Each row has a hidden score. How much does it go up from the first row of each pair to the second? 20 means little or no change, 40 a big rise and 0 a big fall. The score is a weighted sum of the row's numbers plus the product of two more (or one squared), each taken from its middle value.
 11 -83 -29 -48 -43 -30  13  17  34  75  49  38 -25  -1  42 -39
  0 -56 -54 -51 -35 -24  18   5  30  45  59  58  -5   6  12 -33 ~ 24
 17 -69 -37 -40 -41 -26   2  18  30  28  61  57  12   1  25  -3
 -4 -64 -40 -40 -40 -17 -13   6   4  36  50  56  38  -7   6 -12 ~ 20
  0 -60 -55 -52 -40 -19 -23   1  17  44  39  52  58  -4  10   5
-10 -66 -46 -43 -36 -24   4   3  15  26  41  47  68   0  19  39 ~ 22
 -3 -56 -16 -38 -24 -37   5  13   6  27  29  50  57  -6  12  22
 -9 -46 -39 -41 -32 -21 -21   7  -5  14  35  57  59  24  -1  13 ~ 17
  6 -37 -69 -50 -39 -38  -5   8  23  12  27  45  58  45  10  16
  6 -41 -42 -52 -28 -25   1   4   8  17  31  19  52  59  12   9 ~ 17
 10 -36 -47 -55 -39 -29   0   6   8  16  26  41  55  59   1   4
 16 -31 -46 -47 -41 -33  -9  -4  12  11  16  22  38  59  23   4 ~ 21
 27 -25 -58 -69 -37 -27   0 -11   2  20  24  21  39  65  38  -2
 -1 -12 -37 -44 -26 -23 -15   4  -8  12  19  21  46  48  65   7 ~ 23
 -1 -14 -44 -53 -45 -33 -11  -4   4   8   8  34  23  53  40 -12
 23 -13 -37 -48 -32 -25  -9  -9   3   9  16  24  39  58  61  14 ~ 19
 13  -7 -42 -40 -42 -40 -16  -8   1  11  12  23  21  38  63  40
 -2  -3 -34 -36 -31 -30 -17 -15   5   3  19  21  32  26  44  68 ~ 20
  2  -2 -39 -32 -33 -35 -25  -8  -7 -12   1  21  24  38  52  69
 10  14 -43 -43 -34 -14 -21 -20  -5   2   5  13  27  35  31  42 ~ 14
 33  19 -39 -49 -45 -27 -19   3  16   2   8  24  19  23  35  46
 47  28 -38 -39 -35 -37 -31 -12 -18   5   9  16  20  32  38  45 ~ 19
 62  16 -53 -54 -47 -39 -20 -19 -19 -14   8  16  22  20  23  28
 54  11 -43 -29 -45 -30 -13  -5   7  13   5   5  11  22  23  39 ~ 23
 55  27 -43 -37 -24 -40 -13 -16  -5   0  14  12  16  21  19  37
 42  54 -30 -49 -34 -29 -17 -13 -17   0   7  15  17  52  46  43 ~ 21
 100   96   78   26  -78  -74 -104  -71   31    4   37  -68  -76  102   57 -111
 41  49 -12 -49 -26 -26 -29 -16 -16  10   6   5  14  30  31  48 ~ 30
 43  31   2 -45 -31 -14 -27 -14  -9 -16   0   4  12  18  23  31
 34  40  19 -37 -35 -33 -35 -15 -14 -13  -7   3  -2  16  19  43 ~ 23
 18  52  46 -54 -40 -24 -18 -28  -7   3 -24   7  -2   8   8  43
 42  28  38 -35 -19 -29 -24 -33 -21  -9   9   7   9   8  23  20 ~ 14
 25  18  35 -47 -27 -35 -30 -14 -13 -10   1   3  25  27  18  26
 28  31  43 -49 -45 -41  -4 -28 -19  -9   1   8  11  15  28  23 ~ 20
 21  29  38 -18 -34 -26 -33 -18 -19   1   6  -9  -4  15  22  30
 33  34  54 -13 -22 -34 -35  -2 -24   1  -9 -10  18   9   8  28 ~ 22
 27  33  47  31 -41 -23 -30 -13 -22 -21 -11   0   2  13   4  18
 37  27  41  51 -25 -26 -17 -24  -7   3  -9   0  -5  13  16  23 ~ 21
 37  20  36  48 -22 -43 -23 -24 -26  -6 -18  -6  10   9   9  12
 22  36  45  45 -20 -33 -26 -24 -22 -17 -10   6  16  -7  21  34 ~ 22
 22  25  27  37 -31 -27 -25 -22 -20 -15 -10 -11  16   3  15  11
 19  29  18  28 -12 -30 -31 -23 -26 -18  -7   9  -9   7  18  12 ~ 19
 11  24  29  35  30 -27 -26 -27  -6  -6 -11 -18  -6   9  24  27
  8  26  29  25  37 -32 -28 -35 -24  -2 -19   4  -3  19  16   1 ~ 14
 15  32  24  27  28 -22 -23 -27 -25 -21 -16 -13  11   5   0  20
 11  35  21  28  29 -45 -33 -13 -13  -1 -28   9  -8  16   6   7 ~ 20
 20  22  29  32  30 -23 -34 -18 -21 -25 -13  -7  -1  11   1   2
 14  20  12  20  13 -17 -24 -26 -22  -2 -10  -8 -13  12  -2   6 ~ 22
 -50  -34   -1   84  127  -84 -127   36  -44  -99   36  -21  -58 -122    3   58
  5  15  10  23  38  30 -13 -19 -23 -35 -20 -14  -4   3  10   5 ~ 11
  9  22  16  29  19  36 -17 -23 -24 -23 -17 -10  -7  -1  -1   0
  4  18   7  31  34  30 -38 -25 -21 -32 -13 -16 -12  -8  -8   6 ~ 17
 14   7  19  26  18  26 -15 -26 -32 -42   5   5  -1  -8  14 -13
 -5   7  14  29  24  26 -33 -29 -27  -9 -11 -10  -8  14  -2   3 ~ 22
 16  12  16  37  30  28  -7 -28 -30 -24  -2 -13 -10  -5   3  -7
  6  13  12  26  29  23 -17 -18 -28 -24 -29 -14  -2  -9   1   0 ~ 20
 11   7  10  31  19  33   9 -27 -25 -19 -30 -14 -21  -3  -8 -12
  5   1  21  10  18  18  30 -36 -32 -14  -9 -11   2  -7  -2 -13 ~ 18
  8  -6  10  26  13  10  30 -25 -30  -4 -15  -2  10  -9  -6 -11
  7  14  11  10  17  21  29 -40 -18 -14 -14  -5   3 -15 -12  -4 ~ 19
 -3   9   6  13  16  38  38 -14 -32  -9 -22 -11  -3  -7 -15   8
  1  12  19  26  28  23  31 -15 -15 -13 -14 -11 -13   1 -23  -4 ~ 15
  0  -7  -1  27   2  23  30  17 -39 -24 -14 -21 -17 -15  -1  -4
  3  14  18  20  10  16  15  29 -31 -41 -28 -21   4  -4   1  -8 ~ 16
-13  11  21  21  17  18  28  24 -19 -14 -20 -29 -12  -7 -11   7
 58  25  69 -24  56  62  -4  18  16 -38  51 -63 -78 -29 103   3 ~ 14
 -6   3   6  18   8  14  24  36 -29 -28  -6 -26 -22   8   0  -5
  0   2   8  29  16  20  16  32 -23 -24 -34 -23 -12  -4  -3  -6 ~ 22
 10  -6  10   3  20  25  23   8 -12 -34 -21 -19 -26 -22   7  -2
  7  16   4   7  11   9  21   6   4 -27 -17 -22 -17 -14  -8 -12 ~ 20
 -3   1   1   3  18  10  19   3  16 -32 -37 -12   0  -8  -7   1
 -4  -6  -3 -10   8  22  17  33  22 -31 -22 -32 -26  -8  17  -5 ~ 21
-10  10   0  20  10  13  17  12  29   1  -4 -21 -14 -19 -10 -14
-11   3   4  13  12  13  22  15  27 -26 -25 -23  -8 -22 -10  -5 ~ 22
 -4   5   5   9  10   5   8  25   7  -6 -25 -15 -17  -4 -12 -13
 -5   2  -6 -11   5  18   8  18  16 -11 -25 -28 -18 -22   5  -2 ~ 20
-10   6 -11   7   1  18   8  29  20  -4 -24 -30  -7 -10  -3 -24
 -5   0   0   8  13   8  15  18   8   9 -17 -14 -27 -17  -3 -15 ~ 20
  3 -12 -10   4  15   2  25  33  21  27 -28 -13  -6 -19 -21  -1
  10    1  118   29  -90   79 -127  -10   30  -53  -16 -127   58  -62   50   57 ~ 8
  6   1  -2  -1   6   9  13   7  22  14 -20 -23 -24  -7 -13 -23
-28  10  -9  -2   9  10  27  11  26  13 -26 -15  -3 -25 -26 -17 ~ 21
 -7   2  -1  -5  -3  -4  -1  11  24  32  -3  -5 -15  -8 -24  -7
  0 -14 -11  18   4   5   7  13  20  15   5 -25 -18 -22 -19  -4 ~ 19
 -4 -15  -2   7  11  19  21  20   7  19  27 -30 -20  -4 -40 -14
  7 -14   1  29   2  -1  18  16  18  19  33 -17 -20 -16 -13 -17 ~ 22
-15   5  -5   6   3  18   9   0   4  17  25  -6 -30 -12 -15 -23
 -2  -8 -11  -7   7  -7   5   9  17  17  12  -8 -20 -12  -9 -18 ~ 18
 -4   0   5  -3   9   4  18  12  11  33   3  -1 -22 -23 -27 -16
-20   8   0  -9   3   7  16  11  23   6   6  -2 -27 -24  -3 -18 ~ 18
 -6   8  13  -1  -1   3   2  15  14  21  20   1 -20 -24 -22 -28
 -5 -24 -12  -6  14   8  22   1  21  16  17  18 -21 -20 -19 -16 ~ 18
 -3  -7   5   7  -6 -10  14   7  19  11   5   6 -22 -13 -15   0
 -4   0  -4  -7   4   5   3  11   7  -2   9  24 -15 -10 -24  -8 ~ 18
-24   9   4  10   6  -3  13  21  14  18  11  25 -31 -21 -29 -14
  0  -8  15  -8  -1  16  19  11   5   7  20   2  -9  -9  -8 -13 ~ 17
-21 -15   0   4 -11  -2  16  21  17  26  11  15 -14 -13 -11 -12
-22  -6  -1 -12   2   3  -7   3   4  19  10  19  -3 -15 -15 -16 ~ 17
 -2  -6 -12  -4   6   8  -2  11  12   5   9  24  10 -12 -27   3
-13  -2   1  -4   4   9  10   4  16   5  14  12  14 -18 -17 -14 ~ 20
-18 -12   1  -9  -6  -1  16   7  -1  13  12  18  20 -18 -16 -22
-21 -14  -2  -6   8  14   3   4   6  24  21   5  16 -15 -15 -10 ~ 20
-22  -3 -17 -13  22  -2  10  19  28   0  22   6  19   2 -23 -17
 -47    7   71  -34 -112   75   38  -17   26   27   64    0   74 -127  -60   43 ~ 13
-15  -1 -14   1   7   2  -6  12  22  18   5   2   8   5 -36  -9
-21   4  -7  -6  -8   7   4   2  15   8   7   6  21  18 -23 -18 ~ 19
 -3 -15  -5  -3  -1   4   4   3  21   9   5   4  26  18 -19 -17
-20 -19  -5  -1  -4   0   9   2   9  23  -2  14  15  19 -25   0 ~ 23
-18 -10  -2  -8  -7  -5   5  10  -8  11  -4   4   2   9 -15 -25
-18  -3  -1  -1  -6  -7  -2  -5  11  -2   6  24   8  13  -3 -28 ~ 18
-15  -7 -13   8  -2   5  14 -13   5  28  12   7  16  28  -5 -22
  3 -19 -12 -13  12   2  -4  19   2  10   3  13  15   6  -8 -17 ~ 21
-20 -11 -13  -8  -2   7  -9  12  15  13   7  21  12   5  -3 -19
-11 -16   1   0   4   5  17  -3  12   6  18  12   8  13  16 -20 ~ 18
-17  -2  -1   0 -13  -3  -9  12   8   4   8   3  12   8  13 -25
-13  -7   2 -19 -24  -6  22   2   8   9  -4   8   2   2   5 -13 ~ 21
-19 -10 -17  -1  -2  -4  -9  -4   3  22   8   7   5  23   8 -23
-26  -6  -7 -13  -6   6   5   4   5  -4   0  20   5   7  -8 -15 ~ 21
-15 -28  -8 -14 -13   4   4   5   6 -20  -3   4   9   1   8 -32
 -8  -5 -16   8 -14  12  -1   0   0   9   5  13  18   8   1   2 ~ 21
-15 -17 -10 -12  -4  14   8   8  10  19   6   9  -2  12  22   2
-14 -88  40  91 -38 -19  64 127  18  78 -13  63   3 -11 -78  11 ~ 37
-30  -7 -17   1   0  -9   3  -7   0  -3   7   2  -5  -4   8  12
-16 -16   2 -10 -10 -13 -13   2  13  -5   1  -1  -2   9  13  26 ~ 23
-26 -25 -10  -5  -8   0  -2  -2  -9  -3  -6  -9  -3  17   9  16
 -5  -3 -12 -14  15  -7  -2   0  -6   6   1  -1   3  18   6  16 ~ 20
 -5 -10  -5 -18   7 -15  -9   2   1   0   9  12   0  13  -3  12
 -6 -10  -8   6  -6  -2  -5   5  12  -5  15   4   9   2  16   5 ~ 20
 -6   8 -31 -12  -2  -9 -15  -2   6   2   2   9  12  -3  15  12
 16 -17   6  -9  -9  -2   5   2  10   5   4   7  17  13   6  12 ~ 20
 15 -19   1  -1 -10 -10   5  -2  -3   1 -12   6  12  14  15  11
  5  -9  -9 -19   2  -4  -9  14   0   7  18  13   1   6  10   1 ~ 20
 22  -9 -16 -17 -19  -9 -21  -1   9   0  -2  15  -4  24   6  13
 20   0 -12 -12   4 -16  -9 -13  -9  -7  -7  10   7   7  12  13 ~ 20
  0 -10 -17  -8  -3  -5 -16 -10  -5   8  -2  -7   6   9  10   3
 -8  12 -21 -13  -9   1  -3  -7  -6  -3  -7  13  12  22  19   8 ~ 21
 23   4  -5  -5 -14 -11  -1   1   5  -5  -4   7  20  10   7   5
  4   9 -21 -10  -9  -4  -3 -11 -14  -1   0 -10  12  -1  11  16 ~ 20
-20  10  14 -21 -51 -52 -30  -1 -38  33  37  33  -4  29  64  48
 -3  19  35  -6 -31 -45 -33 -15 -36   2  27  25   7  28  71  71 ~ 19
  3  -5  27   1 -59 -58 -30 -26 -29 -16  14  48   2  19  61  88
 36   8  12  -7 -43 -46 -23 -29 -27 -15  11  36  15   6  37  58 ~ 13
 58  -3  13 -16 -61 -57 -25 -24 -33  -6  34  39  14  -5  42  51
 68  -2   5   2 -45 -46 -23 -37 -31 -13  13  29  27  -9  35  46 ~ 17
 85  20   6   8 -41 -33 -31 -22 -36 -13  21  24  33 -11  23  44
 60  36  -8   8 -56 -43 -51 -26 -43 -21   4  17  30   6  10  27 ~ 18
 49  56   1  25 -41 -44 -34 -36 -32 -19  -1  30  32  14   7  24
 41  71  10   3 -42 -44 -28 -40 -35 -20  -9  19  38  24  32  30 ~ 21
 43  59   5  -2 -47 -43 -36 -33 -43  -7   9   4  29  38  14  37
 23  63  15  14 -39 -38 -35 -14 -24 -32 -12   5   7  33   5  17 ~ 21
 28  44  41  -2 -31 -34 -31 -35 -38 -23  -9   4  19  24  -4   7
 28  26  55   2 -19 -20 -32 -36 -41 -31 -17  10  16  28  23  16 ~ 20
 25  42  57  -1 -19 -39 -48 -35 -31 -15 -17  13  24  33  30   7
 13  36  53  13 -17 -42 -35 -33 -38 -37 -16  -9  14  34  19   1 ~ 21
 23  29  49  36 -12 -37 -32 -34 -44 -33 -19  11  20  25  26   6
 20  27  41  43   0 -30 -45 -28 -40 -32  -3  -2  22  32  26   4 ~ 19
 23  28  31  48   8 -41 -29 -25 -38 -27 -28  -8  13  37  29  16
 10  27  25  30  21 -33 -33 -37 -39 -19  -9  14   4  15  28  26 ~ 18
 -6  22  33  48  33 -27 -36 -33 -48 -22 -30  -7  17  15  39  33
 12  10  28  38  48 -28 -28 -28 -32 -25 -22  -4   9  10  31  32 ~ 20
  1  20  24  41  47 -53 -25 -23 -23 -16 -22  -7  -8  14  11  39
 12  24  28  41  40 -50 -30 -37 -39 -21 -24 -16  10   7  28  20 ~ 12
 27  19  24  35  42 -39 -44 -33 -31 -19 -10  -9 -11   9  18  21
 26  12  24  17  45  -4 -20 -31 -39 -24 -29  -6  -1  18  11  31 ~ 22
 98 115  33   7  35  47 -64  25   8  28  53  28  49 -65  -8  18
 22   7  12  27  33  48 -30 -50 -19 -30 -25 -30  -2  -6  10   8 ~ 7
 26  36  25  34  38  39 -29 -40 -28 -34 -28 -20 -23   9  16  21
 25  15  11  36  33  41 -31 -44 -34 -48 -23 -12  -9   8 -14  11 ~ 15
 21  -6  16  34  21  29 -38 -35 -27 -30 -20 -16  -9   8   2  35
 14   8   4  26  27  23 -49 -26 -39 -34 -18  -9  -3  18  12   2 ~ 21
 21  29   5  30  35  40 -10 -38 -30 -27 -18  -9 -21 -11   7  15
-105  -19   17   51   41   88   29  -63   61  -54   -4    5  -14   60   20  -33 ~ 21
  9  18  -1   8  19  45  22 -35 -35 -27 -23 -15 -10  -1   5  13
 18  15  26  11  10  39  25 -31 -30 -33 -22 -19  -9  -2  -7   7 ~ 17
 21  16  12  23  26  20  38 -40 -30 -38 -36 -23 -12   3  -2  17
 10  20  33  24  14  31  25 -30 -35 -33 -32 -28 -24 -12  -8  13 ~ 23
  6  32  34  16  21  20  32 -32 -23 -32 -14 -16 -12 -12  -1  17
  1   4  24  38  15  20  16 -30 -34 -29 -19 -10  -6  -2   0  -8 ~ 20
 -9   6  10  34  21  11  20  16 -44 -44 -17 -25 -23  -7   2   6
 13  16  21  26  19  17  27  20 -30 -39 -27 -26 -25  -8   3   6 ~ 21
 15   5  10  15  11  28  20  18 -28 -34 -32 -10 -18  -4  -8 -10
  9  15  11  19  22  12  16  35 -47 -34 -26 -23 -24 -12  -8   9 ~ 23
  0   7  22  10  19  11  20  28 -43 -25 -28 -22 -12 -17  -1 -10
-10   6   7  15  25  14  31  22 -24 -34 -25 -29 -20  -8   8  -6 ~ 17
 10   8  21  22  24  22  11  25 -12 -27 -31 -15 -31 -22   2  -9
-11  -3   6  12  18  18  22  20   9 -25 -14 -43 -21 -14  -4  -8 ~ 18
 -9   2  11   9  27  28  21  15   5 -44 -23 -23 -25 -15   0  -4
 -1  14   7  29  37  29  16  23  21 -48 -31 -15 -22  -6 -23  -1 ~ 19
 -9  13  12  32  11  25  37  14  12 -33 -29 -18 -24  -7 -12 -17
  1  19   2   8   5  19  22  21  15 -32 -28 -21 -17  -7 -34  -2 ~ 17
-10  -2   6  -6  21  10  24  27  19 -39 -35 -33 -18  -7   5 -11
 -3   4  10   1  31  15  19  21  15 -13 -33 -28 -23 -19 -18 -16 ~ 17
  4   9  -8  11  13   7  15  20  10  -8 -23 -33 -32 -31 -25 -13
-15 -12  12  10  22  13  21  33  18  -6 -23 -25 -17 -20 -15 -16 ~ 21
 -7   1   7  12  18   5   7   8  22  19 -31 -24 -24 -22 -13 -12
 -4  10  11   7  19  11  14  30  25  15 -15 -18 -27 -17 -10 -12 ~ 23
-22   4   6 -12  22  18  11  18  22   2 -28 -29 -22  -7  -9 -16
-11   4  12   6  14  15  27  13  20  22 -34 -26 -21 -27 -14 -13 ~ 20
 -4  10   5  13  13  16  12  18   7  15 -31  -8 -17 -20   2 -19
 -8   5   0  13  20  18  14  26  21  20 -21 -33 -15 -36 -21 -20 ~ 21
-13  15   8  12  -3  15  20   8  28  12 -25 -39 -27 -30 -18  -1
-11   6 -14   7  -6  14  23  16  13  16  -8 -23 -13 -19 -12 -22 ~ 20
-15  -8   0  20  18  10   6  20  14  11   3 -10 -32 -29 -21 -29
 -9  -1   6  20  -3  10  29  16   9  25  -3 -21 -23 -29 -31 -22 ~ 23
 -9 -10  11   6  10  19  10  25  23  15  19 -26 -13 -12 -28 -18
-22 -13  -7  10  -5  11  31  13  17  18  24 -17 -31 -20  -7 -31 ~ 23
 -6   1   3  -6 -15  11  17  11  27  32  15 -24 -16 -26 -39 -17
 -8   6  -5 -15  18   4   8  12  16  20  23 -10 -28 -25 -19  -8 ~ 20
-13   1   8   0  -6  11   8  23  31  18  22 -11 -21 -21  -6 -14
-16   4  -9  -8  -3  20   0  10  35  21  18  -1 -23 -17 -33 -15 ~ 17
 -6 -12   5   3  11  11  18  17  17   5  12   5 -27 -22 -15 -15
-12  -1   8  13  -4  20  21  22  15  28  33  -3 -19 -18 -20 -12 ~ 22
 -2  -9   2   3   1   5  25  15  16  33  16  24 -15 -17 -29  -7
-19 -19   7   2   7  12  15   2  25  19  36  18 -27 -46 -26 -12 ~ 17
-15  -3  11 -20   4  -6  22   8  17  36  12   5 -29 -24 -26 -23
-12 -23  -6  -9   7  16   2   5  -5  19  27  18 -37  -8 -22   2 ~ 21
-25  16 -18  11   2   7  11  17  21  16  33  15 -13 -12 -15  -9
-10 -16  -7  -7   1   1  19   5   9  22  22  13 -12 -32 -13 -26 ~ 20
-11  -9  -8  -1   2  -1  10   9  22  17   6  39 -14 -18 -21 -20
127  34  55 -85 -10  40   7 127 -67 -27  51 -38  47  -4  98 -40 ~ 32
 -9  -1 -15 -13  -7   7  -1  -1   8  14  26  17  18 -12 -20 -30
-20  -6   0   7  -9   5  11   9  11  23  17  12   9  -1 -34 -26 ~ 21
-24 -28  11  -1  -8  -6  16   5  25  15  17   5  22  -5 -15  -6
-13  -1 -23   4   6   9   9  22  14   8  24  11  19 -22 -32 -25 ~ 18
-22  -3  -6  -7   4   7  -2  -1  10  28  10  26   8 -18 -24 -30
-18 -19  -8 -12  11   8   0   2   9  10  13  10   6   1 -30 -22 ~ 18
-15 -15  -2  -6  15   6  -3   7  14  15  15  11  31  12 -18 -20
-15  -8 -11 -10 -15  -9   0  13  16   6  13  15   7  11 -22 -29 ~ 22
-12  -9 -11 -15  -5  -8  11  10  17  14   4  16   3  15 -27 -25
-14 -12 -13   4   5   8   9   6  -6  16  16  20  19  19 -25 -11 ~ 19
 -2 -20 -23  -4 -14 -10   6   2   9  -5  10  14  21  11 -20 -28
-21  -1  -8 -27   4   3   4  -6  21  12  17   4  10  10 -14 -32 ~ 20
-11 -14   0 -15  -8   2  -8  10   4  16  18  15  10  21 -14 -27
-25 -11  -9  -9  -3  -1   8  10   7  14  14  17  18  29 -26 -21 ~ 20
-34 -25 -16  -7 -13   5  -1   6  12   8  17  30  14  28   1 -31
-27 -11  -2  -6   1   8   8  -1   6   8   4   6  13  22   5 -20 ~ 20
-24  -6   4   0   7   7  -3  -2  18  -4   9  10   7  18   5 -30
-25 -18  -7 -13 -13 -19  -2  22  -2   8  -1  19  14  34  25   3 ~ 26
 -3 -19 -10  -2   7  -6   4  -6   2  -7  10  -5  11  12  15 -20
-28 -17 -13 -14 -12  10  13  -2  -7  10  15  21  15  16  22 -11 ~ 23
-32 -25 -16  -1 -25 -11  13   3   3  15   3   6   8   9  38  -7
-28 -13 -19  -8 -11   1 -10  -6   3  10  13   5  12   3   3  26 ~ 19
-14  -7 -15 -22 -12  -9  -3  17   6   4   3  13  11   6  15  14
-17  -8 -19 -12 -15   1   4   4   8   6  10   8   1  16  25  25 ~ 18
-11 -23 -13 -13 -27  -3 -15  -5   7   2   3  19  11  17  31  18
-10 -14 -17   3 -15   0  -9   5  -7   3  -6  10  12  12  23  13 ~ 20
 11 -31 -16  -8 -13 -13  -6   4  16  -6  -3  -4   5  12  19   8
 14  -8 -20  -5 -13  10 -10  -8   9  -4  -5   8  -1  18  23  25 ~ 18
 13   0 -12 -18 -15  14   6  -3   2  10  -3  15  13   9  10  15
  6 -11   0 -10 -13  -8  -3   2   3  -3  10   3   3   7  12  15 ~ 20
